(in the rows, 128 means zero)
Each path is a new rotation, seen through one point. The rows after it are directions, each followed by how far the rotation turns it, in degrees a step (0 if it stays put).
Each turn is a multiple of 5 degrees from 10 to 175, or 0.
Each row of a path follows its step; steps can be skipped.
path 1
step 0: [139 132 121 130 129 131 138 115 133 131 130 120 131 131 135 129 136 130
 133 130 128 131 131 129 136 134 122 123 127 129 127 124]
step 1: [124 122 129 110 133 134 122 133 127 127 134 135 130 134 127 132 124 131
 128 131 121 129 122 129 131 133 120 127 122 124 131 126]
step 2: [139 129 114 134 128 123 129 133 130 122 128 130 128 126 137 134 134 124
 126 128 128 132 135 127 132 139 124 133 128 124 125 133]
step 3: [129 129 130 119 135 131 134 134 133 127 124 125 129 131 123 132 136 129
 130 134 128 123 115 128 126 128 118 119 126 134 132 136]
step 4: [131 131 129 128 137 136 131 129 124 125 127 129 131 126 125 126 134 123
 121 131 123 130 139 124 139 134 128 138 118 122 124 131]
step 5: [132 130 124 120 134 121 135 120 131 136 124 125 129 132 131 130 131 133
 129 135 130 130 131 138 126 134 119 124 130 130 139 127]
step 6: [134 130 133 125 129 134 125 140 119 124 138 134 131 133 127 127 127 124
 125 135 125 129 122 135 130 138 124 131 121 125 123 126]
step 7: [128 130 120 131 129 121 128 127 127 132 124 129 130 138 132 142 145 124
 124 127 132 132 133 129 127 131 125 126 127 127 130 134]
step 8: [131 121 133 129 137 136 131 126 127 128 137 122 131 126 128 129 130 132
 126 137 129 124 116 131 132 130 122 127 117 136 126 132]
step 9: [124 125 128 127 136 131 131 129 126 130 125 138 130 134 133 128 132 125
 128 123 126 140 136 130 136 135 131 132 123 122 137 135]
step 10: [138 122 125 123 130 125 134 127 137 127 132 125 127 129 129 129 131 132
 124 134 134 125 125 143 120 136 125 135 129 133 128 130]
step 11: [134 130 136 128 129 135 134 137 121 126 129 133 134 135 129 127 139 123
 132 119 124 131 123 128 128 133 128 124 118 125 130 124]
Speeds:
[128 127 130 129 129 128 129 132 125 129 130 126 133 126 130 128 128 131
 129 127 126 129 129 124 127 129 129 131 129 126 126 128] -> 155
[124 130 127 127 128 131 128 127 130 127 128 125 129 130 127 128 128 133
 126 129 129 130 127 130 124 127 125 129 131 128 128 129] -> 155
[129 126 131 127 126 130 129 126 123 126 128 129 128 129 127 126 126 126
 127 127 126 129 123 127 128 126 124 129 128 127 129 130] -> 145
path 2
step 0: [127 125 134 121 139 127 136 128 128 133 125 127 132 128 136 136 129 124
 127 131 123 130 129 122 132 120 127 127 137 123 127 118]
step 1: [127 136 141 127 129 124 136 129 126 123 130 131 123 130 133 132 132 126
 126 134 134 133 122 133 126 120 124 121 137 123 132 129]
step 2: [123 128 132 128 132 129 133 133 125 125 124 124 119 123 127 129 132 124
 131 135 123 132 124 142 130 131 132 133 130 122 135 117]
step 3: [125 137 137 121 130 129 128 135 133 126 124 125 130 122 132 133 122 133
 119 128 125 130 119 132 137 125 127 133 123 125 131 124]
step 4: [123 126 137 128 126 128 139 139 134 125 119 133 133 132 132 133 127 127
 123 127 124 120 133 130 127 126 125 130 133 124 129 122]
step 5: [124 136 128 123 130 124 139 125 135 131 121 125 123 130 136 129 132 120
 129 128 125 133 130 128 132 115 125 125 130 122 127 123]
step 6: [129 126 137 133 133 128 132 129 125 124 127 124 130 121 129 134 131 124
 130 128 135 129 123 139 129 117 122 122 128 119 135 124]
step 7: [124 132 132 132 134 128 133 130 126 130 126 126 126 127 133 136 127 127
 129 139 125 126 116 132 136 133 130 131 129 121 124 117]
step 8: [123 136 137 121 136 126 133 137 132 121 130 127 133 122 137 126 127 125
 121 130 123 125 124 130 131 130 125 128 135 129 135 128]
step 9: [121 127 130 120 131 128 133 133 129 130 122 137 127 130 132 134 129 133
 126 131 123 132 134 136 126 120 124 131 138 122 131 120]
step 10: [128 137 137 127 125 123 134 128 135 125 118 122 124 129 126 132 127 125
 130 126 124 134 120 137 128 118 126 128 132 122 126 130]
step 11: [125 119 137 131 134 133 139 134 128 129 121 124 130 124 130 127 124 121
 130 127 128 130 123 134 133 124 131 128 123 120 134 121]
Speeds:
[127 127 127 132 127 128 130 127 129 127 128 128 131 125 127 130 127 129
 128 128 127 130 123 128 130 130 130 130 124 130 131 127] -> 85
[130 123 130 129 127 129 127 128 128 128 127 127 130 128 128 128 129 126
 131 127 127 127 131 128 126 131 127 131 130 126 133 125] -> 160
[127 131 127 130 127 125 131 129 130 127 126 127 126 129 128 124 127 124
 131 130 127 127 127 127 125 131 129 129 128 128 127 128] -> 125
path 3
step 0: [131 134 134 127 123 133 124 127 131 121 130 111 123 126 122 127 133 125
 130 134 132 130 131 136 117 133 127 135 124 136 129 130]
step 1: [127 133 128 128 130 130 121 131 133 119 129 128 128 120 121 138 140 121
 124 134 123 120 134 132 124 124 131 135 122 120 127 129]
step 2: [127 138 131 123 136 127 125 131 131 130 123 130 128 118 120 129 134 124
 137 144 136 129 128 126 133 128 130 124 130 127 135 127]
step 3: [131 123 130 130 132 134 128 136 130 134 123 122 125 124 124 127 130 131
 125 140 130 129 125 129 140 130 137 142 128 130 126 134]
step 4: [132 124 137 129 137 130 130 120 131 120 129 118 127 132 127 127 134 134
 127 145 125 129 126 122 123 126 132 131 124 132 123 129]
step 5: [137 132 134 134 124 130 128 122 130 126 126 134 121 129 125 134 133 124
 124 143 125 133 134 138 124 119 123 135 129 130 128 131]
step 6: [127 134 122 131 122 135 123 121 133 127 120 131 121 122 116 122 132 134
 125 140 125 123 133 125 128 129 129 128 129 123 131 122]
step 7: [135 136 129 129 127 131 121 127 131 123 117 128 127 121 127 123 132 133
 141 133 130 125 121 132 126 135 132 140 132 134 127 127]
step 8: [122 132 135 128 123 125 127 128 129 116 130 126 128 120 126 128 132 124
 121 136 129 129 128 126 127 132 140 139 131 133 117 128]
step 9: [128 134 130 135 134 124 125 123 128 124 135 119 131 126 125 126 137 120
 125 141 138 128 131 133 128 127 123 136 127 128 131 119]
step 10: [127 126 121 125 135 137 120 129 131 133 131 132 128 125 111 127 134 123
 124 137 129 127 128 135 124 123 132 136 129 133 133 132]
step 11: [136 129 125 127 128 133 118 135 138 124 125 121 127 122 124 126 131 133
 135 140 133 132 130 118 125 121 134 127 124 131 129 129]
Speeds:
[129 128 129 128 126 126 131 126 130 123 130 130 130 126 132 132 128 125
 129 129 128 128 130 127 128 125 129 127 127 127 127 128] -> 100
[126 128 131 127 130 128 128 127 132 128 129 125 127 128 133 125 125 130
 128 127 128 131 128 130 128 130 130 130 127 128 124 128] -> 85
[126 127 125 128 128 131 131 127 128 129 128 128 126 128 130 130 133 127
 130 125 128 133 127 126 129 129 126 127 128 128 125 127] -> 0
path 4
step 0: [125 124 134 136 117 123 130 124 136 128 125 123 127 125 131 124 138 131
 123 132 115 124 124 131 135 125 130 118 132 128 126 120]
step 1: [133 131 121 128 128 135 125 122 122 122 125 125 131 133 126 122 124 139
 132 131 121 125 123 116 138 127 120 139 123 129 132 131]
step 2: [132 125 131 128 136 127 123 134 129 128 134 147 132 135 126 125 133 137
 131 130 127 127 131 124 122 124 132 123 138 119 123 123]
step 3: [120 130 139 136 131 134 134 127 130 115 141 118 120 124 132 129 127 126
 125 132 123 122 132 126 131 125 134 128 129 127 134 124]
step 4: [133 126 123 127 116 128 123 127 120 122 127 132 129 131 132 113 127 124
 120 116 126 124 136 122 127 131 117 132 130 130 135 127]
step 5: [136 124 127 130 143 119 135 130 124 127 125 129 125 128 121 127 132 132
 134 125 123 129 132 136 134 126 127 130 137 130 124 114]
step 6: [127 126 131 136 125 131 117 131 122 130 125 123 120 124 143 126 123 129
 136 135 121 127 126 118 131 126 139 123 129 132 129 123]
step 7: [128 136 136 127 126 136 122 118 124 137 132 128 133 133 121 127 134 130
 122 117 125 126 123 119 133 127 119 129 139 128 131 125]
step 8: [124 127 121 125 139 119 130 133 135 122 133 125 125 135 129 115 132 137
 128 136 124 122 122 130 127 129 124 122 136 132 130 129]
step 9: [124 135 129 132 129 127 122 123 119 116 130 134 120 127 137 132 131 128
 137 125 127 122 123 124 122 122 129 136 120 120 132 119]
step 10: [130 124 131 137 120 131 122 135 116 128 140 128 135 128 118 123 126 126
 121 128 133 122 130 133 127 123 126 127 138 132 125 121]
step 11: [139 134 136 130 133 126 129 132 138 121 122 125 121 130 135 126 126 127
 125 130 117 123 128 134 132 129 116 123 127 138 129 121]
Speeds:
[130 126 128 130 132 128 129 128 126 130 131 131 126 126 125 127 130 128
 125 129 128 130 127 130 128 131 125 125 128 127 126 130] -> 130
path 5
step 0: [117 132 129 127 121 123 129 124 125 125 127 124 128 131 124 131 126 129
 120 129 132 125 136 120 131 118 133 123 133 119 133 127]
step 1: [122 132 120 131 137 127 136 125 124 128 130 128 129 124 127 127 126 120
 124 138 125 122 129 127 120 132 120 129 137 124 125 128]
step 2: [118 130 127 129 127 138 133 133 130 128 124 134 132 132 133 126 128 124
 126 123 125 134 119 125 127 120 129 132 129 115 129 123]
step 3: [123 129 125 127 135 124 123 134 124 131 126 119 125 132 119 126 124 132
 120 130 129 130 127 128 125 122 129 120 135 118 126 136]
step 4: [124 134 113 133 124 131 134 133 124 130 130 128 126 123 133 124 117 129
 123 129 123 122 126 125 124 136 128 126 128 125 133 126]
step 5: [122 141 128 132 129 127 130 125 129 130 129 135 127 123 127 130 132 126
 123 122 132 136 122 124 135 128 133 124 133 116 124 128]
step 6: [126 126 121 129 126 132 124 130 132 122 125 120 121 128 120 126 125 120
 123 134 122 135 133 133 129 132 126 124 135 118 127 129]
step 7: [119 122 119 126 122 129 132 129 124 129 123 136 127 119 135 123 126 128
 130 130 130 127 119 129 129 130 125 119 128 121 132 135]
step 8: [123 133 125 131 137 139 126 125 127 126 123 129 122 123 127 135 130 137
 126 121 122 128 129 126 131 129 134 123 134 123 123 133]
step 9: [122 127 122 131 132 131 128 136 134 130 121 119 129 123 131 125 126 122
 118 131 127 137 131 129 134 135 127 121 125 132 130 128]
step 10: [122 126 133 126 123 129 132 120 123 126 124 131 128 127 133 125 121 128
 123 121 132 126 130 128 136 136 132 122 134 121 136 135]
step 11: [121 132 123 131 134 127 121 119 125 122 120 125 128 120 134 134 130 127
 126 129 126 128 135 132 124 131 126 124 135 125 121 122]
Speeds:
[128 126 128 129 130 127 128 125 127 128 130 127 124 131 126 131 130 129
 127 123 132 128 129 127 129 126 129 127 130 126 126 129] -> 140
[131 127 129 127 129 130 129 128 122 125 129 127 129 126 125 128 129 126
 130 127 129 131 129 125 126 128 128 127 125 129 129 127] -> 0
[126 129 130 131 127 128 124 125 128 129 130 125 129 126 126 132 127 127
 127 130 125 129 128 130 126 126 130 128 126 128 128 131] -> 135
[128 126 128 130 128 128 126 127 130 125 129 131 128 130 132 127 129 125
 126 127 129 126 124 124 128 128 130 126 124 127 130 129] -> 140
path 6
step 0: [131 130 126 132 135 125 135 124 130 142 125 136 129 120 126 129 134 125
 137 128 133 127 130 119 134 139 132 129 130 127 126 127]
step 1: [130 134 128 136 139 127 132 122 127 133 126 135 136 125 122 132 127 126
 117 133 120 127 123 120 131 127 133 125 131 129 132 133]
step 2: [132 121 126 130 133 131 121 124 133 125 134 133 127 124 133 128 127 129
 120 129 115 126 132 133 125 123 138 120 133 128 137 127]
step 3: [123 121 125 135 126 132 125 131 135 133 131 131 125 120 138 127 127 131
 132 128 132 137 144 134 124 130 132 128 130 131 131 131]
step 4: [125 124 128 139 130 131 132 129 128 129 122 120 133 125 127 127 125 125
 124 128 130 140 140 121 130 127 124 136 129 127 119 136]
step 5: [137 126 132 127 135 124 127 122 130 115 125 122 130 126 121 124 133 126
 121 121 126 135 131 124 133 120 125 127 138 126 121 127]
step 6: [130 131 136 117 131 121 124 127 134 117 127 135 125 118 129 132 126 132
 132 129 138 132 130 133 132 122 130 122 133 130 130 127]
step 7: [120 126 136 124 131 127 128 130 128 130 125 129 131 120 135 136 116 121
 139 135 133 122 129 126 131 124 133 134 131 125 126 131]
step 8: [123 130 127 134 136 126 133 120 127 133 127 127 131 132 134 125 129 116
 138 124 121 121 125 128 130 123 126 133 139 122 125 132]
step 9: [128 136 127 131 137 127 132 117 132 123 125 137 125 135 133 129 133 129
 128 127 122 134 125 137 127 124 119 124 127 126 135 135]
step 10: [133 122 131 124 134 134 117 125 130 126 127 129 123 131 135 138 124 130
 125 140 126 132 131 134 123 127 119 128 119 127 131 131]
step 11: [131 121 122 128 130 130 116 132 127 134 133 125 127 127 131 130 132 123
 135 133 131 125 135 124 121 124 116 136 132 136 122 125]
Speeds:
[131 132 126 129 130 125 130 127 131 129 129 124 130 128 130 128 127 129
 128 125 126 130 127 125 130 129 126 129 126 126 128 129] -> 90
[130 129 125 133 129 128 131 126 126 126 129 128 128 128 126 126 126 131
 128 131 129 126 126 129 128 124 127 129 130 128 126 126] -> 100
[128 129 128 126 129 132 126 126 128 127 127 127 128 124 127 127 127 132
 129 126 126 129 127 129 128 124 128 126 124 128 132 126] -> 95
[128 128 130 127 130 126 128 127 126 127 125 129 125 129 129 126 128 129
 131 128 130 124 124 126 132 129 131 129 128 127 130 131] -> 45
path 7
step 0: [122 137 128 123 131 120 127 124 134 128 131 122 127 121 130 117 129 122
 135 139 134 136 133 120 127 131 130 135 121 132 132 133]
step 1: [122 129 120 124 120 127 129 137 128 126 122 119 117 130 125 130 137 128
 128 137 118 130 127 123 125 130 126 131 129 123 121 138]
step 2: [138 129 128 129 123 122 121 144 129 126 128 126 119 136 121 117 124 127
 123 126 135 135 124 130 130 124 127 123 121 127 129 130]
step 3: [130 124 132 130 135 127 123 127 122 124 127 129 131 124 131 114 123 122
 130 127 122 137 127 121 133 128 117 129 122 132 119 139]
step 4: [123 132 126 125 133 131 120 130 131 138 121 124 133 138 131 117 130 128
 127 140 123 130 136 131 125 130 128 136 123 122 121 126]
step 5: [128 134 123 128 122 118 126 132 132 134 130 119 121 120 126 119 130 121
 137 131 134 134 132 117 121 128 135 132 125 130 129 126]
step 6: [130 129 126 125 128 123 128 134 126 120 128 118 121 131 121 129 132 129
 127 131 119 132 117 121 124 128 128 129 129 123 115 142]
step 7: [133 132 128 131 131 121 114 138 128 127 128 132 123 139 123 122 130 130
 126 128 133 134 130 129 137 125 120 124 118 123 127 130]
step 8: [123 130 127 123 137 126 126 128 124 129 125 127 129 117 138 108 128 125
 127 127 128 134 132 123 133 127 120 131 126 131 123 133]
step 9: [125 134 128 126 128 127 128 136 128 134 120 120 129 132 129 122 127 124
 131 142 113 131 134 129 124 125 133 133 128 119 122 125]
step 10: [131 128 116 133 125 121 120 130 130 129 130 120 118 128 120 120 127 121
 134 126 132 134 126 124 119 122 137 126 121 127 129 128]
step 11: [130 130 129 124 132 120 127 123 129 122 135 127 123 130 123 121 127 134
 129 134 122 133 115 122 130 131 123 128 123 126 118 143]
Speeds:
[124 127 127 127 126 128 128 126 126 128 124 130 128 127 126 126 129 131
 127 126 125 126 124 126 128 127 128 130 129 130 126 129] -> 145
[128 128 132 132 133 129 128 127 127 128 125 127 130 127 128 124 130 127
 127 130 128 124 130 127 130 130 127 127 128 129 129 126] -> 80
[129 127 128 129 129 127 129 126 128 129 130 129 127 131 131 128 128 125
 130 130 128 125 127 126 125 124 129 133 126 129 127 126] -> 70
[129 128 125 130 127 128 124 130 129 133 126 126 128 129 128 128 130 130
 129 126 129 126 126 132 130 128 128 128 125 130 130 126] -> 135
path 8
step 0: [126 131 119 127 137 137 127 124 131 127 123 120 126 127 135 134 121 141
 133 128 125 119 123 123 133 127 123 133 133 126 129 124]
step 1: [122 128 126 127 130 128 124 124 123 124 133 125 122 128 124 132 137 125
 135 120 122 127 113 128 134 120 134 125 130 126 118 134]
step 2: [132 137 128 118 134 131 119 131 123 124 121 130 126 136 113 134 135 131
 134 133 128 126 132 129 131 130 131 129 131 131 127 123]
step 3: [126 127 131 122 121 119 129 123 120 131 121 125 127 126 125 145 120 119
 132 125 124 133 131 127 127 134 123 124 127 134 122 128]
step 4: [132 131 130 127 122 131 136 129 123 135 128 133 128 128 130 133 133 133
 136 129 132 124 133 138 122 128 122 126 143 134 135 136]
step 5: [120 127 143 127 133 124 128 129 138 132 116 132 130 123 136 132 125 129
 132 126 127 119 130 129 126 126 127 128 128 123 124 137]
step 6: [132 131 134 138 132 128 120 121 118 125 129 125 130 121 132 124 135 126
 132 125 125 123 136 141 130 118 128 131 122 125 133 130]
step 7: [122 125 131 121 125 133 123 134 129 133 133 116 131 127 129 132 131 139
 127 125 130 129 141 128 136 125 126 132 122 124 120 122]
step 8: [135 122 126 135 136 131 133 119 121 134 133 126 121 133 138 139 127 132
 127 127 129 124 126 128 135 127 130 124 126 134 120 120]
step 9: [123 131 130 130 122 135 127 124 126 135 126 121 121 134 121 128 134 136
 127 131 133 127 124 126 124 128 138 115 134 122 121 133]
step 10: [129 136 119 128 135 128 125 123 130 125 116 128 125 129 127 136 120 133
 130 139 121 127 128 134 136 135 131 123 126 123 130 134]
step 11: [126 129 120 121 123 135 128 132 113 128 125 124 133 115 128 133 130 121
 131 127 120 130 122 131 126 126 125 123 132 121 124 134]
Speeds:
[129 126 129 128 130 130 124 129 129 127 129 126 130 125 128 127 128 129
 127 122 125 126 126 128 130 125 128 131 128 128 130 127] -> 60
[130 127 131 131 125 129 129 130 123 128 132 127 127 127 126 125 130 129
 131 127 127 130 126 128 128 129 128 126 129 126 130 130] -> 145
[129 129 128 129 129 129 133 127 130 132 130 127 127 128 130 129 128 128
 129 126 131 126 124 126 127 127 128 131 132 128 127 128] -> 90
path 9
step 0: [135 122 128 128 125 129 126 128 131 123 127 126 126 123 129 130 131 122
 119 135 132 136 117 130 136 122 116 124 121 124 123 125]
step 1: [129 135 128 127 138 131 123 132 127 120 128 124 130 123 128 124 122 122
 116 132 135 136 123 135 134 127 120 129 134 130 127 129]
step 2: [127 129 137 125 136 130 130 129 128 131 130 123 127 123 129 134 130 131
 116 129 143 133 116 132 127 129 132 128 132 125 134 124]
step 3: [131 134 127 137 124 127 123 120 132 130 131 125 124 124 136 130 124 126
 116 131 136 130 118 128 122 130 131 138 130 127 134 132]
step 4: [129 134 127 139 124 125 122 127 127 130 132 126 126 130 121 131 124 135
 115 127 123 131 115 126 126 127 132 129 129 125 123 120]
step 5: [137 123 125 131 122 126 121 124 129 121 136 124 117 124 124 134 127 129
 126 134 126 136 121 133 136 126 131 131 129 132 126 120]
step 6: [129 136 127 130 135 127 134 128 136 119 132 131 122 122 126 127 125 126
 121 129 125 133 123 135 142 133 126 133 127 125 124 120]
step 7: [130 134 138 122 131 130 128 125 129 118 129 120 128 121 128 133 126 126
 124 127 134 139 125 121 136 140 132 128 129 124 128 124]
step 8: [136 139 134 135 125 138 129 120 129 130 124 131 130 119 135 128 133 129
 120 135 134 131 126 124 133 133 132 130 130 129 131 125]
step 9: [134 132 132 134 124 125 124 123 129 125 133 125 133 131 137 133 131 133
 109 128 125 127 126 119 135 126 128 124 128 127 128 127]
step 10: [137 129 127 138 127 132 122 130 121 124 139 124 129 131 122 132 133 134
 120 130 131 128 125 128 137 130 123 133 130 139 129 128]
step 11: [135 123 136 134 127 122 133 133 133 129 133 127 127 125 126 132 128 126
 120 127 133 128 120 132 139 129 120 136 119 132 127 122]
Speeds:
[130 127 128 133 126 125 129 128 129 128 128 126 127 135 127 129 128 129
 131 128 126 128 126 130 128 129 126 130 128 128 127 127] -> 60
[127 126 125 127 128 126 125 129 126 128 131 130 127 127 125 127 127 127
 129 129 128 127 128 129 131 128 126 128 123 130 124 126] -> 65
[125 131 131 127 130 126 126 131 126 126 131 125 128 130 129 125 127 131
 127 126 127 129 129 127 127 128 129 127 129 127 124 128] -> 135
[125 129 126 128 128 129 129 124 130 127 127 127 128 127 129 130 129 131
 130 128 126 131 132 125 131 129 128 129 129 128 126 125] -> 35
path 10
step 0: [118 131 124 128 133 135 137 128 126 136 131 128 122 134 125 137 136 133
 126 127 122 134 123 120 121 126 123 124 134 117 128 135]
step 1: [136 129 128 118 129 126 131 127 136 119 124 126 128 130 126 122 122 129
 123 131 112 129 133 134 130 138 128 129 134 134 136 121]
step 2: [122 117 125 131 130 129 125 122 126 123 140 128 135 120 133 128 123 127
 131 118 133 120 124 129 118 127 116 133 125 125 129 131]
step 3: [132 136 131 130 135 125 137 131 127 126 129 129 135 124 126 132 126 121
 129 135 135 137 128 125 140 129 134 129 136 124 136 140]
step 4: [139 133 125 124 124 130 120 136 132 135 133 129 125 124 130 133 125 137
 118 128 130 126 117 133 122 134 126 119 121 126 128 121]
step 5: [127 123 125 129 132 120 133 131 127 138 128 135 117 127 126 129 131 126
 132 120 119 127 138 130 126 133 127 143 132 124 124 138]
step 6: [131 119 127 127 126 127 121 131 131 115 130 117 131 130 117 127 128 125
 121 124 129 127 119 124 135 124 138 134 132 129 134 121]
step 7: [126 133 134 127 123 126 127 122 131 132 126 134 136 130 134 128 118 135
 133 125 126 135 119 122 119 122 125 132 119 121 126 139]
step 8: [125 135 131 133 137 116 132 120 130 132 134 130 125 128 116 124 131 135
 127 131 131 128 133 130 132 138 135 120 135 128 133 122]
step 9: [120 119 120 120 127 135 130 138 134 123 130 129 119 129 137 135 127 136
 123 125 129 132 128 121 119 126 124 126 129 127 137 123]
step 10: [132 121 132 129 123 120 133 127 123 118 124 131 139 124 129 128 127 130
 133 127 116 129 133 143 130 134 132 132 129 128 131 137]
step 11: [131 124 132 129 133 127 119 121 126 124 137 126 128 119 123 136 136 120
 129 129 136 128 116 118 125 132 123 124 122 127 133 126]
Speeds:
[129 125 128 128 127 126 128 132 125 127 128 131 127 123 131 131 128 128
 128 130 132 128 129 131 130 130 128 126 127 128 129 129] -> 55
[127 130 129 130 128 127 129 128 132 128 124 130 126 128 132 130 128 126
 129 129 127 127 128 125 127 128 128 131 129 130 129 133] -> 160
[127 128 128 128 127 131 127 128 125 130 124 129 128 130 130 126 129 126
 130 129 130 125 130 127 131 126 128 126 128 132 124 125] -> 0
